(in the rows, 128 means zero)
T: rows in 4 groups, each row roughly a mix of its group's directions:
T (164 x 12):
[[124 129 140 173  95 179 136 144 118 138  74 128]
 [136 163 121 168 130 102 145 162 151 112 164 174]
 [143  93  55 140 119 159 148 117 111 109 123 140]
 [156 150 164 104  98 122 111 111  88 179 148 131]
 [210 155 122 133 144 118 126 133 123 146 134 160]
 [125 117  74 155  89 131 105 121  73 116 112 129]
 [167 156 120 129 142 117 102  98  70 168 129 136]
 [102 152 108 137 137 149  95  70 139 125 178 126]
 [164  95 133 119 122 142 165 155 130  76 120  88]
 [175 147 145  66 118 129 118  94  93 129 125 133]
 [104  90 100 144 154  82 127 171 114  93 128 144]
 [135 103 187 148 182  98 130 110 133 109 117 122]
 [128 168 100 140 132 111 143 115 134 143 203 116]
 [ 80 113 149  91 133 144 121 130 170 124 133  75]
 [182 136  88 114 102 159 157 127 126  97  95 121]
 [ 81 148 169 148 149  86 114 106 123 150 148 157]
 [127 176 125  84 135 142 163 176 120 147 143 151]
 [ 96  92 117 141 149 146 126 106 130 175  95  82]
 [164  83 156 149  99 138 147 109 155  91  98 119]
 [136 139 103 100 110 104 161 102 150  87 155 174]
 [114 191 129  85 128 136 113 128 125 177 138 151]
 [124 136 197 122 129 113  99  97 150 134 168 111]
 [136 120 153 122 124 105 134  98  86 198 115 120]
 [113 108 156  83 110 153 159 137 160  86  96 120]
 [160  80  69 146 134 147 129 148 137  95 115 127]
 [179 140 133 107 137 136 143 166 166 125 160  86]
 [102 123  96 147 131 123  87 137  81 170 108  97]
 [109 105 125 188 154  96 102 135 163 139  96 135]
 [131 106 179 129 108 157 108  62 123 125 122 140]
 [133 101 111  93 112 106  87 118 145  80 129 171]
 [ 86 105 150 104 148 152 128  98  86 159 108  98]
 [149 125 104 100 127  91  88 117 143  81  83 125]
 [170 134 105 112 153 109  86 144 174 131 143 164]
 [156 111 132 125 124 128  86 109  83 164 113  78]
 [145 126 138 120 129 140  76 171 118 176 115  89]
 [157 165 128 102 116 102  90 129 125 190 130 147]
 [147 115 105 159 145 114 107 145  83 188 107 120]
 [150  97 175 144 168 110 121 121 132  78 141 152]
 [145  95 127 161 103  78 117  85 154 134 118  97]
 [110 119 163 151 154 132 149  67 110  92 148 109]
 [137  72  92 107 129 155 123 110 101 125 155  86]
 [124 146 152 128 148 131 106 125 141  88 156 198]
 [142 153 112  78 162 150  97 106 127 112 128  79]
 [110  95 140 189 145 109 132 111 116 123 177 106]
 [122 167 120 157 137 154 101 163  77 144 154 151]
 [ 95 113 105 179 152  91 153 110 159 113 147 149]
 [131 164 121 105 142 119 163  79 138 124 179  99]
 [ 96 104 129 120 181 106 128 147 133  78 142 163]
 [ 97 148 178 137 123 171 103 152 140 148 111  89]
 [120 106  96  94 155 115 102 171  89  96 145 145]
 [137 108 105  81 110  84  94 149 129 105 120 168]
 [ 95 119 136  97 176 102  69 125 134 149 142 120]
 [ 98 148 118  90 135 186  94 106 108 153 111 118]
 [111 132 182 136 121 144 119 144 179  79 119 144]
 [144 103 105 145  78 138  97 162  97 118  86 139]
 [161 152  99 114 153 150  79 144  94 149 112  97]
 [117 138  97 131 117 140  73 132  75 167 119 108]
 [165 133  75 118 116 159 114  76 128 149 111 142]
 [100  99 176 108 141 151 129 137 180 152 144 102]
 [101 138 116 136 147 128 173 194 136 121 148 160]
 [160 145 179 177 137  94 159 129 143 147 138 130]
 [128 134 120  67 112 143 137 160 126 124 189 132]
 [165 114 148 189 101 132 136 146 101 146 102 100]
 [158 149 163 169 139  83 121  91 157 107 120 137]
 [139 150 132 164 115  58 147 129 156 152 151 138]
 [160 150 120 137  67  94 105 148 126 157 113 155]
 [ 81 125 143 137  89 145 117  68 140 131  98 113]
 [139 151 108 151  88 166 157 166 155 142 106 160]
 [154 105 122  98  79 132  99 141 117  98  85  99]
 [154 148 153  78 157 131 108  81 113 132  96 110]
 [161 153 112  72  97 135  96 109 127 103 137 161]
 [142 133 120 158 109  89 104  75 157 131 171 122]
 [105 107 136 176 161 121  79 125  87 139 107 116]
 [114 130 161 126 189 130 108  96 102 167 117 151]
 [132 106 131 133 135  83  83 114 160  83  90 138]
 [134 137 120 112 101 184 138 180 101 119  97 150]
 [109 139 122 118 127  89 120 128 153 208 127 126]
 [ 92 154 113 134 157 101 174 119 163 141 170 115]
 [118 143 135 164 167 105 186 105 152 107 151 115]
 [138 119 173 161 150 132 103  93  86 127 157  95]
 [170 145 118  85 161 100 154 154 137  94 150 110]
 [143 108 114 116  90 167 123 144 110 117  60 135]
 [128 150  81  73 126 145 158 111 109 130 124  86]
 [129 147  68 114 125 108 170 104 125 118 125 175]
 [160 164 127 154 131 104 100 114 144 107 118 191]
 [155 123 109  96 122 131 126 169 106 113 161  68]
 [125 136 115 112 151 116 154 176 104 132 194 113]
 [ 66 150 176 103 135 121 124 118 141 136  93 147]
 [195 112  82 148 143 141 142 144 148 112 123 152]
 [173 145 146  89 132 159  82 132  95 123 119 101]
 [ 93  97 122 137  90 113 183 154 153 140 117 155]
 [125 121 193 123 151 115 139  70 130 119 102 130]
 [195 112 135  95 108 170 134 114 119 149 117 108]
 [147  93 125  84 179 131 110  95 153 108 102 120]
 [101  94 119 123 164  99 141 101  93  90 161 109]
 [115 158  77 100 122 129 106  99 100 132  76 130]
 [143 154 135 124 143 165 156 103  73 167 104 111]
 [170 128 187 141 164  98 145 123 120 152 137 103]
 [174 132 125  99 118 135 132 106 128 120 160  61]
 [151 158 161  88 101 108 120 114 128 174 106 163]
 [132 121  71 149 125  88 150 128 143 114 153 177]
 [124 122 114 107  97 122 142 164 121 196  90 132]
 [126 101  98 127 175 146 168 141 154 137 156 170]
 [ 72 114 101 111 128  99 124 107 159 151  84 112]
 [ 90 100 151 154 145 128 119  67 167 134 139 136]
 [ 65  89 157 127 146 124 134 143 139  98  93 139]
 [171 150 143 119 109  99 179 148 159 122 162 146]
 [ 79 115 125 138 101 125 141 171 117  85 131  84]
 [102 104 158 170 121 149 159 131 153 150 181 128]
 [110 139 111 107 143 129 185 165  99 131 143  81]
 [164 118 102 119 105 154 110 178 158 164 159 133]
 [128 162 113 136 105 167 141 182 110 114 138 173]
 [125 140  60  90 129 114 143 124 119 176 129 113]
 [138 138 123 171 109 131 153 113  95  91 153 182]
 [140 132 154 133 147 109 137 205 119 114 109 160]
 [100 118 112  91 137 113 145 157 158  83 127 177]
 [160 105 111  95 120 155 116 104 142  97  75  99]
 [136 165 154 127 147 111  83 126 164 179 133 151]
 [147  85 151 145 104 135  75 107 142 127  80 125]
 [127 146 128 138 131 157 131  93  72 122 176  92]
 [106 119 149 147 145 139 120  68 100 144  76 116]
 [128 120 160  68 132 151 151 109 119 119 182 117]
 [130 171 102 118 124 102 121  90 152  86 141 173]
 [ 50  83 121 136 132 128 104 125 130 113 114 118]
 [197 102  89 120 125 139 120 140  88 118 126 118]
 [142 132 109  83 184 130 164  96 143 108 122 151]
 [ 86 177 152  90 151  89 128 108 107 123 141 119]
 [ 65 137 121 167 101 102 123 121 136  98 130 163]
 [150 111 125 136 108 154 121 198 120 174 139 120]
 [145 145  91 179 145  95 106 131 117 159 131 171]
 [150 136 181 137 147 137 121  63 156 129 147 122]
 [131  71 175 137 148 126 138 112 163 122 144  89]
 [135 139 138 120 110 159  73 150  92 126  99 174]
 [122 149 113 159 160 160 127 123  82 152  76 117]
 [111 112  89 146 131 144 178 140 127  91  85 155]
 [ 76 140 120  94 119 124  92  85 112 116 123 167]
 [157 129 153 191  81 157 138 118 120 136 107 134]
 [ 79  95 145 147 114 135 169 126 151 100 165 105]
 [ 47 102 118 144 150 116 133 148 123 118 142 146]
 [123 163 110 142 152  92 115 142 157 114 158 186]
 [164 130 126 159 110  85 152 113 135 160 156  81]
 [116 109 147 144 126 149 144 131 151  47 146 133]
 [132 113 103 127 138  83 106 124 160 132 196 113]
 [148 107 168 135 111 161 135 122  58 129 122 108]
 [157 142  97 110 184 108 132 129 177 137 158 132]
 [104 142 132 165 158  94 159 173 143 120 165 148]
 [120 131  61 154 139 103 155 105 112 128 169 140]
 [ 99 165  96 114 147 121 150  84  93 123  89 113]
 [122 157 199 125 120 164 118 117 109 143  92 123]
 [154 129 147 123 158  72 160 117 149 129 176 111]
 [ 62 155  78 142 125 119 139  95 138 129 128 142]
 [154 163 107 180 102 123 148 180 121 132 122 148]
 [161 126 126 124 190  82 109 135 167 114 123 136]
 [143 120 137 115 139 128 191 153  82 119 171 130]
 [ 83 142 170 127 128 138 119 141 179 155  99 155]
 [141 101 150 200 145  89 121 108 130 118 142 112]
 [141 145 117 117 124 121 190 127 113  77 154  94]
 [100  74 100 120 145 148 142 181 100 125 143 137]
 [141 167 108  97 133  84 121 143 112 171 171 123]
 [172 104 126 153 135 108  90 181 162 136 112 134]
 [ 95 111 152 144  86 161 141 180 126 139  96 143]
 [125 138  95 172 134 104 141 137 125 156  91 184]
 [ 97 109  80 168  93 117 115 129 149  91 129 154]
 [145  82  96  91 149 159 153 171 109 113 133 120]]

the two rows of each list that fit no group, in list order (the others fit one group, some only roughly):
    k_141: [181 175 106 120 107 111 135 147 109  88 108 143]
    k_786: [ 97 121  95 112 119 136 154 100 128  92 157  71]
    k_751: [175 154 127 139 160 114 106  98 149  95 174 125]
    k_640: [ 79 136 125 135 121 134 136 127 180  93  78 133]
    k_986: [127 124 144 118  87 113  98 105 160  71 138 163]
    k_846: [ 74 148 133 167 139 130 138 125 169 139 173 109]
    k_855: [157 150  71 105 109 142 129 179 125 153 113 112]
    k_199: [104 122 110  98 191 123 118 155 113 170 120 105]
    k_93: [ 86 142 101  98  89 120 118  86 135  84 135 144]
    k_368: [189 167 114 104 117 107 136 153 123  84 129 142]
    k_532: [166 135  93 108 108 125 102 127 161 124 191 125]
    k_807: [149  98 120 124  71 137 104 188 130 121 114 116]
 -> k_751; k_532
    k_239: [114 130 155 170  88 138 160 175 124 117 101 156]
    k_552: [154 141 120 152  98 152 147 138 169 127 189 152]
    k_397: [ 82  93 111 113 168 120 164 163 121 109 107 107]
    k_549: [138 151  67 105 111 122 164 161 142 111 143  97]
    k_172: [112 110 155  78 173 127 136 144  84 141 150 104]
    k_591: [142 119 151 113 192 140 133 141  91 119 166  97]
    k_478: [164 161 158 162 151 150 152  89 127 149 137 163]
    k_217: [ 69  86 130 124 104  95 141 109 154 126 121  96]
    k_927: [168  86 135 159  92 158 152  88 108 119 119 127]
    k_641: [130 155 138 115 142 148 123 193 149  86 143 160]
 -> k_217; k_641
    k_559: [163 137 104  86 114  79 152 133 138 141 172 109]
    k_128: [169 120  95 130 105 171 122  98 172 134 112 100]
    k_339: [113 134 145 141 156  74 135 135 105  86 174 106]
    k_509: [ 84 123 156 156 116 134 137 102 136 155  69 151]
    k_395: [ 81 125 116 115 168  89 111  96 122 102  92 110]
    k_528: [168  86 168 119 175 118 101 115 158 129 138 124]
    k_619: [171  99  80 113 175 121 120 126 112 114 124 164]
    k_123: [128 111  68 117 178 110 135 101 121 123 115  90]
    k_276: [ 93 124 119  95  74 116 152  89 162 105 121 121]
    k_889: [177 141 148 177 115  96 143 139 130 119 168 155]
    k_61: [122 143 100 135  92 114 111 102 183  92 157 151]
 -> k_509; k_276
    k_135: [144 144 165  66  90 130 111 135 129 169 125 115]
    k_518: [ 83  72 130 142 153 120  84  94 125 130 119 135]
    k_814: [155  87 101 124  95 140  91 131  97 124 114  80]
    k_177: [122 103 153 111 145  86 179 125 157 112 170 137]
    k_872: [ 86  83 105 112 122 156 111 144 119  96 171 146]
    k_142: [146 138  96 162 111 107  93 168 126 177 148 147]
    k_333: [166 165 133 140 173 101 130 160 155 131 132 169]
    k_799: [143 151 100 123  97 147 116 101 136 106  58 140]
    k_587: [133 132 131 141 131  94 106  71 124 112 164  78]
    k_480: [163 104 115 152 135 114 148  88 158  75 101 121]
 -> k_177; k_872
    k_945: [ 93 150 159 109 110 116  81 152 138 160 137  85]
    k_32: [ 86 146 158 118 125 171 149 128 114 162 124  77]
    k_211: [119 143 104 144 120 167 112 122 124 147  66  82]
    k_196: [157 174 119  78 151 126 142 175 116 122 111 148]
    k_664: [166  71 142 146 138 148  86 157 117 103 134 141]
    k_835: [102 116  80 183 130  94 139 142 132 158 155 135]
    k_79: [133 115  98 170 119  87 116 168 154 134 132 175]
    k_223: [147 150 129  79 154  82 112 130 131  86 150 156]
    k_474: [116 103 130 188 129 102 159 146 117  78 133 146]
    k_936: [150 185 121  97 104 154 118 160 160 161 129 118]
    k_167: [105 123 119 162 140 155 143 182 112  90 121 169]
    k_940: [175 155  85 135 141 113 123 138 153 122 178 100]
    k_419: [122 100 137 172 167 108 141  96 137 106  86 159]
    k_405: [114  71 104 132 155 141 177 111 124  91 141 139]
    k_116: [125 154 172 153 132  69  93  95 133 122 116 140]
 -> k_211; k_664
    k_960: [120 134 105 140 154 134 136 184 143 168 172 156]
    k_447: [162 125 112  83 145 120 119 137 162  88  88 160]
    k_930: [103 114 174 130 131 103 105 124 164 166 159  90]
    k_10: [122  72 122  84 132 145  89 126 107 117 114  88]
    k_832: [114 141 153 120  90 130  98  88  93  95 102 164]
    k_710: [196 130 123 159 134 140 126 126 123 105 152 176]
    k_377: [187 150 131  71 139 128 114  97 131 101 127 125]
    k_571: [150 121 154 169  83 137  96 144 154  84 110 125]
    k_626: [102 124  64  90 145 150 128 136 143 106  89 132]
    k_840: [155 129 149 146 155  89  78 106 107 148 169 121]
    k_969: [117  95 131 129 188 104 106  80 125 137 141 157]
    k_416: [ 95 162 132 120 124 102  78 105  84 128  94 135]
 -> k_710; k_571
    k_387: [133 136 113  71 167 148  93 100 112 159 123 150]
    k_335: [143 106 148 112 147 101  96  98 120  65 135  99]
    k_554: [ 92 128 104  77 145 142 105 123 142 105  95  84]
    k_363: [ 97  94 144 118 139  92 150  99 134 172 149  87]
    k_472: [129 126 112 174 188  97 103 101 142 143 105 140]
    k_439: [138 163 116 133 121 162 102 128 104 163 110  67]
    k_503: [152  79 134 115 131 174 112 133 125 173 102 160]
    k_684: [ 99 166 145 127 119 143 162 100 142  89 116 180]
    k_28: [134 140 172 137 143  97  93 161 101 168 163 135]
    k_670: [110 162 107  66 134 104 162 160 139 150 128 138]
    k_967: [ 84 161  87 127 112 161 158 127 157 112 150 157]
    k_787: [151 117  91  99 124 151 143  86 141 108 147  73]
    k_222: [171  98 178 156 157 124 105 129 158 144 143 150]
 -> k_335; k_439
    k_906: [136 170 108 115 131 141  80 133 129 162 176  98]
    k_329: [161 154 133  97 136 126 131  67 149 112  88 108]
    k_527: [153 124 115 117 107 111 135 166 133 182 136 183]
    k_721: [196  95 131 156 163 151 144 123 104 123 115 131]
    k_627: [127 187 149 144 108 166 154 125 152 145 147 165]
    k_337: [155  75 129 129 144 110 140  96  73 126 145 100]
    k_824: [141  87 138 103 101 125 139 186 130 101 147  91]
    k_629: [172  99 149 121 105 153 108  95 159 142 126  80]
    k_124: [104  87 115 144 113 122 101 121  80  98  81 142]
    k_430: [118 103 179 163 147 150 142  83 150 156 150 137]
    k_610: [ 91 108  93 166 110 142 187 140 130 106 137 135]
    k_238: [151 102 110 119 112 186 118 108 168 138  85 131]
    k_628: [162 124 161 129 169  96 162 117 144  83 136 100]
    k_759: [106 133 130 162  63 153 113 137 123 146 129 173]
 -> k_527; k_721
    k_201: [ 75  84 122 133 145 145 129 105 126 139  71 129]
    k_795: [155 102 202 140 127 135 152 108 110  99 135 118]
    k_39: [106 140 174 151  85 146 109 165 161 135 157 141]
    k_965: [161 116 107 173 128 124 107 160 120  83 154 166]
    k_17: [167  96  98 177 120 149 111 159 105 132  96 118]
    k_833: [165 100 150 154 162 132 104 144 124 179  94 113]
    k_520: [132 146 151 192 136 111 143 141  88 122  87 146]
    k_179: [121  92 112  96  93 143 101  89 156 103  89 133]
    k_311: [112 126 121 143 188  84 120 177 120 134 104 128]
    k_266: [150 131 104  78  92 169 113  93 130 128 156 105]
    k_689: [129 122 119  79  80 116 128 133 133  65 144 118]
 -> k_201; k_17
    k_962: [150 137 118  90 122  96 128 126 178 103 115 181]
    k_186: [125 126 201 112 161 101  95 108 137 133 114 127]
    k_143: [143 122  64 166 119 128 154 153 117 167 109 134]
    k_988: [167 122 184 175 158 128 140 135 104 142 105 125]
    k_690: [126  93  97  88 141 129 113 165 113  87  89 114]
    k_519: [ 99 118 138 139 181 154 120 131 132 128  80  81]
    k_683: [163 145 121 152 129 130 125 134  94 151  55 121]
    k_13: [ 96 104 114  90 149 122  82 115 131 129 150  75]
    k_908: [119 108 103 179 129 168 112 152 119 115  75 135]
    k_896: [100  92 137 119 119 152 155 189 136  94 107 110]
    k_294: [118 161 118  95  92 132 155 111 105  86  83 110]
 -> k_143; k_908
    k_148: [150 130 153 109 153  78 122 134 144  99 163 175]
    k_369: [ 64 127 129 120 141 131 149  72 141 125 163 133]
    k_454: [117 128 174 143 134 137 167 167 159  97 153 162]
    k_441: [110 165 150 131 132 187 116 121  93 136 126  83]
    k_810: [178 146 115 129 135 100 168 159 116  85 150 108]
    k_188: [169 157 122 135  69 132 112 154 107 103 109 157]
    k_86: [101 117 152 163 109 114 145  99 157 136 129  64]
    k_973: [150 118 129 100 141 156  82 152 143 185 101 138]
    k_235: [159 131 104 108 153 146 161 171 131 166 148  88]
    k_871: [156 115 124  68 145 163 142 128 118 144 165  92]
 -> k_454; k_86
    k_56: [131 123  90 132 186 108 115  85 166 108 124 138]
    k_351: [107 158 125 186 145  85 151 119 130  95 109 147]
    k_660: [165 164 126 149  97 131 182 171 138 114 128 142]
    k_392: [132 126 160  83 177  90 154 105 150 121 151 116]
    k_772: [134 125  99  79 100 150  88 129 112  88 145 159]
    k_864: [133  83 112  99  78 147  82 131 156 116 124 122]
    k_606: [117 189 162 130 126  90 139 114 147 121 170 111]
    k_122: [188 137 144  97 103  99  90 137  99 106 119 124]
    k_73: [101  72 112 141 141 102 178 104 142 110 129 105]
    k_374: [ 96  79 137 139 118 142 136  85 173 132 135  90]
    k_687: [ 78 138 151 127 128 121 103  79 170 131 165 131]
    k_757: [154  97  81  87 140 112 125 128 106 133 150  79]
 -> k_122; k_687
    k_502: [ 85 162 175 117 134 101  90 152 128 155 147 119]
    k_599: [130 139 138  97 133  94 178 190 136 130 127 151]
    k_674: [113 202 102 125 125 132 132 108 146 140 134 172]
    k_11: [102 114 144 136 160  87 124 169 148  74 131 108]
    k_654: [155 121  97 130 146  87 125 110 121 167  72 106]
    k_798: [ 82 108 101 110 162 116  89 121 169 156 140 143]
    k_26: [152 101  91 118 112 150 127 175  73 142 142 112]
    k_38: [120 107 100 174 158  99 161 131 116 100 148 169]
    k_60: [125  78 138 136 183 113 147 138  82 135 116 104]
    k_226: [118 104  72 162 105 118 154 147 124 105 169 150]
    k_107: [136 154  90 115 115 182 138  91 127 177 136 129]
    k_380: [ 84 119 149 110  92 177 116 132 146 172 111 124]
 -> k_654; k_60
    k_71: [152 142 131 125 125  77 125 185 117 125 133 178]
    k_671: [166 156 121  85 133 166 119 135 159 173 124 151]
    k_580: [121 170 171 116  84 131 118 149 143 171 123 157]
    k_992: [116 103 100 101 157 115 114 105 142  76 175 139]
    k_923: [121 127 153 174 137 101  91 135 137 147 187 111]
    k_715: [100 126 176 154 125 147 125 121 141  78 119 177]
    k_975: [151  89 109 125 151 109 104  65 101 110 110 130]
    k_45: [150  97 178  91 153 135  98  96 155 128 151 124]
    k_173: [119  89 158 141 193 112 130 108 159 142 137 107]
    k_212: [120  74 167 171 118 128 148 130  94 116 158 112]
    k_48: [ 79 100  87 144 157  93 143 105 115  98 112 131]
    k_590: [123 116 103  55 140 129 138 118 143 105 149  87]
    k_727: [122 138 131 153 157 135 137  45 139 131 113 144]
 -> k_715; k_48
